In the rows, zero is written as 128.
Rotation paths and how fast each direction turns (degrees per step)
Each turn is a multiple of 5 degrees from 10 to 175, or 0.
Each row of a path follows its step; steps can be skipped.
Path 1:
step 8: [127 119 121 127 119 129 118 131 127 132 118 133 134 125 121 121 133 126
 130 134 126 133 123 122 129 139 131 132 128 119 127 133 119 129 125 125
 119 132 130 123 131 124 129 130 125 125 127 131 128 128 122 134 122 137
 130 131 124 132 134]
step 10: [116 126 127 121 134 126 128 127 120 129 121 132 125 133 133 129 125 129
 120 115 125 124 136 129 125 124 130 124 133 134 117 126 132 126 130 118
 126 128 128 128 131 119 130 128 128 127 128 126 119 119 122 122 130 126
 123 132 130 131 134]
step 16: [133 124 142 122 137 130 130 132 135 128 129 131 122 131 128 126 124 119
 129 137 129 120 125 123 124 131 129 134 129 127 121 129 132 125 126 131
 125 122 126 135 134 121 126 137 118 127 137 130 132 124 132 125 124 129
 134 129 125 133 134]
step 17: [119 120 133 127 131 126 126 130 131 129 125 127 125 127 123 118 134 122
 121 128 131 133 136 131 126 129 121 127 121 125 125 140 131 130 128 122
 124 124 135 131 124 135 125 119 124 120 139 132 129 122 127 123 131 126
 126 133 129 122 136]
step 18: [126 122 124 131 134 122 119 132 129 125 126 130 130 132 139 124 125 133
 129 130 114 129 128 135 137 126 133 119 124 132 124 134 119 132 128 128
 125 131 130 130 126 136 130 126 132 134 138 132 131 128 133 135 125 125
 120 130 119 127 127]
step 20: [134 120 130 124 118 127 121 129 126 134 121 117 131 130 129 124 137 126
 123 128 136 130 131 132 129 138 125 129 127 136 122 133 129 119 130 125
 130 131 118 128 136 129 128 129 128 122 134 124 130 122 122 129 124 135
 135 125 131 133 129]
step 21: [120 133 129 131 129 130 112 130 127 130 125 133 127 135 125 122 137 126
 126 127 134 122 128 128 126 128 130 126 134 134 120 133 115 136 131 127
 125 129 116 124 127 136 125 131 126 130 125 130 132 136 129 119 130 128
 123 125 126 126 124]
step 25: [134 134 127 121 127 126 132 126 121 137 121 126 125 129 137 125 128 127
 135 128 126 126 129 130 125 113 129 125 129 123 116 133 117 131 123 128
 118 131 134 133 123 127 123 131 120 129 132 131 133 130 122 131 128 127
 128 124 128 130 133]
Directions:
[127 127 126 130 127 128 128 129 128 128 127 126 125 128 126 128 127 127
 128 131 130 129 128 129 130 130 126 126 127 126 129 127 126 128 128 125
 130 130 127 128 128 129 126 128 127 128 129 127 126 127 127 130 130 130
 129 129 129 126 131]	120
Path 2:
step 4: [132 117 126 136 127 124 124 127 134 125 124 130 135 124 135 134 132 132
 119 123 132 127 138 136 129 133 129 138 128 130 122 142 133 127 128 123
 125 121 131 127 132 130 132 125 130 129 121 131 133 127 132 128 133 137
 131 123 128 123 118]
step 5: [136 127 131 133 131 128 127 129 127 127 133 131 134 130 137 133 127 123
 117 126 126 128 123 120 131 126 127 130 119 130 129 129 130 136 132 129
 134 124 130 129 125 123 125 129 129 142 125 119 117 128 136 123 122 123
 135 133 124 142 133]
step 6: [119 124 132 127 131 124 130 125 126 131 128 121 131 128 120 123 128 125
 125 116 126 121 130 134 122 140 122 134 129 124 132 128 126 129 138 132
 132 136 126 123 134 130 127 130 126 128 114 120 136 131 126 131 125 119
 122 135 128 131 127]
step 11: [138 131 134 128 129 123 133 126 133 131 123 134 115 128 126 132 128 125
 138 129 131 128 119 126 118 123 116 127 120 122 127 130 124 128 129 135
 126 129 129 121 121 135 127 127 130 132 137 117 123 126 124 127 129 126
 125 136 125 128 120]
step 18: [120 134 128 137 133 129 127 127 132 134 130 115 135 123 130 129 123 120
 131 120 123 130 133 135 127 133 136 129 124 125 131 127 131 140 124 133
 120 124 117 133 126 130 132 131 120 127 121 126 132 125 124 133 131 134
 124 127 134 132 136]
step 20: [132 127 127 130 125 129 133 125 119 129 121 130 125 127 139 133 132 131
 118 124 126 136 137 137 125 135 127 123 123 123 125 134 122 132 124 118
 138 128 128 140 135 122 125 125 124 136 124 127 128 124 122 129 129 129
 123 130 130 122 123]
step 22: [127 132 126 130 128 133 129 135 138 132 118 123 126 135 128 131 130 124
 128 122 125 123 125 130 126 127 123 130 120 125 131 136 125 140 124 129
 127 134 115 127 135 137 133 129 128 130 120 120 131 133 130 130 127 126
 141 137 130 128 131]
step 24: [126 130 130 122 124 122 131 131 121 131 132 130 132 132 131 128 125 129
 122 127 125 139 123 128 136 129 134 135 123 131 133 133 120 127 127 127
 136 125 126 146 121 128 129 123 115 127 129 119 124 124 124 132 124 124
 127 138 128 128 127]
Directions:
[126 130 128 130 130 127 128 126 128 127 126 127 129 127 128 128 131 128
 127 130 127 127 127 129 128 125 130 131 129 129 127 129 127 128 129 128
 127 125 128 130 126 128 125 127 127 126 126 129 127 128 128 126 131 128
 127 128 127 128 130]	130
[129 126 128 129 130 129 129 126 128 130 125 128 127 126 127 128 128 127
 133 128 128 126 127 128 128 129 127 129 124 129 129 129 130 126 126 130
 127 129 125 129 129 130 128 130 128 127 129 129 129 128 130 128 129 130
 129 127 126 128 127]	95
